Each path below is one point turned by a fixed rotation once a step. After each direction that follows a path, write how fast that rotation turns it, in degrees a step (0 if it stays still).
Each turn is a multiple of 5 degrees from 10 to 175, or 0.
Each row of a path follows its step; steps can be skipped.
Path 1:
step 0: [  0  16  -6  -3   5 -14  21 -16 -23  -4  -1  -3  -4  -8   9  -5  -7   1
   4  -7  11   3  21 -26   9   2  13  -5  18  22   9  22  -8  -4   0  -8]
step 1: [ -5 -12  -7 -10   1 -20   2  -2 -16 -12  22  29 -12  13  -3 -15 -11  -6
   3  -5  13 -26   5  -3  -3  14  17  -3   7   2   8  -2  -9 -20 -10   2]
step 2: [ -8 -14  11  -7  19  -5 -22 -15   3  17  23   2  -8  -9   4 -15  15  -4
  -1 -26  12  -1  -3  13   1  16  25   9   3  11  -8   1  -2   8  -7  -3]
step 3: [ -7   2   2 -13  -5   4 -20   4 -38  18 -14   7  -7  -4  16 -13  15  -4
  -5   4   5  -2  -3  19   2   9  13   9  -7   2  13  10  12  18  12  10]
step 4: [  8 -17  -6  -7  -6  13   3  -4  -8  -2   0  -5  16 -10 -13 -14  -4   0
   8  20  17  -3 -26   9   2  -7  18   5  13   2  24  24  12   9  11 -10]
step 5: [  8  -9 -19  -3 -14   5   2   2 -23 -14   8 -27  11  12   7  12   0   2
  -7  -5   6  -8  11  -4 -21  -4  14   7  12  24  -3  15   9   0   5 -21]
step 6: [  7 -11  -4  -3  -5  -9 -16   4  -7 -16   4   9   2  10   0 -19  10  14
  -2 -12  13 -20  -1 -10 -37 -25  -6  15   1   7  11  -6 -14  -4   0  -1]
step 7: [ -3  16   2  -6  19 -19   2  -5   3   1  12   5  -9 -11  16   5   8  21
   8 -16  18  -4 -14   8  -2 -21  -2  16   0  23  -5  13 -12  24  -4  -3]
step 8: [ -7  13 -20 -19  -3 -23   7 -10  -9   5   1  12 -15  16   8  12   6  14
   6   8  11 -19 -12  -5   5  11   6  13 -22  -9  11   7  12  14  12   3]
step 9: [ 24 -21 -14 -17   3   3  -7  -5   8   2  26  -1  -2 -13 -11   9   7  27
  17   6   1   2 -15   0  -2  20  18   4  -5  -7   5  -6  14   7  -2  -2]
step 10: [ 13   2  -5  -8 -18  27  -9  -9  -9  -5   8 -13   9  -7  20  10  10  11
   3  -1  -8  -5  24  15 -11   3  16  10 -20   7   3 -17   9  17 -10   1]
[ 1 -9 -2 -2  0  2 -5 -1  5 -3  2 -1 -2  9 -5  4  1 -5  2 -4 -3 -4 -3 -7
 -3 11 -6  2 -2  3 -8  7  5 -2  0 -3] -> 100
[ -4  -3  -1   0   0   4   1  -6 -10   1  -2   7  -1   9   1   3   0   4
  -1   4  -3  -1   7  -1  -3  -2   1   0  -2  -7  -5   1  -7  -1  13   5] -> 145
[ 6 -8  5  4  0  4 -2  3 -2 -2 -1  1 -5  0 -1  0  4 -5  1  7  6  2  1  2
  8  4  7 -2 -8  0 -3 -9  4  9  3 -3] -> 55
[ 6 -7  1 -3  2 -2  1  6 -3 -3  1 16  4 -1 -4 -1  4  1  7  2 -4  5 -6  4
 -3 -3 -5 -3  1  1  5  0  1 -6 -2  1] -> 140
[ -2  -6   1  -1   2   1  -6   0  -3   4   0  -3   9   0  10   7  -5  -2
   3  -2   7   1  -4  -5   9  -4  -5   0  -3  -2   1  -5  -1 -10   0   0] -> 0
Path 2:
step 0: [  4 -12   8  20   7  12  10   0  12  19   3  -5  35  16   6  -7  12 -22
  -4  14  -1   3   2 -14 -17  -8   4   6  11 -18  13   8  19  17  -9  12]
step 1: [ -1   1   2   2   5 -30  -5  14   2  -1  -7  -3  -9 -15   1   2  15   0
   8  22   1  21 -29  11   1  -7  23   2 -22 -29  14   8   2   7  -5   8]
step 2: [ -5  16  12 -16   2   5   5  -8 -18 -14   9 -25 -18  -7   6   5 -25   0
  -1  16 -14  18   0  22  26  -3  -7  -2  -4  -4 -16   4  -5 -12  18  11]
step 3: [ -3   4  18  -3   3  14   4 -15 -25   4 -26  -4   2   6  -6  -6  -6  -3
  -5 -23   2 -37  12  -6   6  -4  -2  15 -11   9 -20   8 -15  -8  -7  14]
step 4: [  9   7  -9  11 -25 -12  29  -2   4  -6  12  10  20   8  -3   2  20 -17
  14   6  -5 -24   9 -28 -13   2   4  11   6   8   9  14 -10   5   0   6]
step 5: [ -1   7 -25   8   6 -13   1  -3  16 -13 -17  -3  15   4  15  -4  23   2
   4  24 -10  20 -15  11   1  -4 -22  -1  -9   3  15   4  -4  28 -10  -9]
step 6: [ -4   8  -1  -9  24 -23 -16 -11 -14 -26  -3  -8 -15  -7  12  -4  -2  12
 -10 -10  -2  25 -19  -3   1  -1   8 -25   0  16 -11  12   7  -7  13   4]
step 7: [  5  12  -3  12  -6  25 -26  -1 -14  -8  -2  -3  -6 -20 -11   8 -31   0
  -4  -1   9 -13  14  -6 -18  -5 -11   0  10  11 -29  13   1 -13   1  11]
step 8: [  5 -11  -6  14   9  15   1  15  12   4  18  -6   9  -3 -13  -5  13  -1
   6 -17  -5 -41  -2  -4  -3  10  -9  27   0   6  12  21  12 -11 -15  -4]
step 9: [ 12 -10 -11  -6  -7   0  18  11   7   5   5  19 -16 -20  12  12  32   8
  15   5 -12   6 -16   0   1   1  -9 -12   9  -6  21   5 -20   8  -6 -23]
step 10: [-12  -8   6 -18  -1   9   4   5 -17  -1 -10 -16   2  -9  24  -6   1  11
 -10   5  11  35   5   4  17  14  -8 -23   6  25   4 -10  14  12   0 -10]
[ 7  2 -1  5  1 -3  2  7 -5 -7 -2  9 -2 -1  6  3 -1 -2 -2 -6 -2  8  1  4
  6  3  2  8  6 -4  3 -1  5 10 -3  1] -> 85
[-2  4 -3 -2 12  7  1 -6  0  8 -4 -5  0  5 -4  1  1  0 -2 -2  2  1  4  6
 -1  1 -3  7 -4  4  8  4  8  6  2 -1] -> 140
[  1   2  -5  -4  -3   2  -8   2  -6   4   3  -2   4  10   2   5  -3   2
   2  -4  -7 -11   2  -5   3   1   1   0   6  -6   7   4  -5   1  -3  -3] -> 80
[  3   1  -1   0   6  -1   4   7   5   0   2  -4 -12  11  -2   1   3   4
  -4   2  -9   2  -5   3   1   0  -5   0   0   3  -3  -4  -8   0  -2   0] -> 100
[ 1 -1 -8  4 -4  6 -6 -1  5 -2  7  1 -1 -2 -3 -3  7 -4  8  2 -4  0 -3  5
  4 -6  9  4 -5  3  7 -4 -1  0 -2  6] -> 95
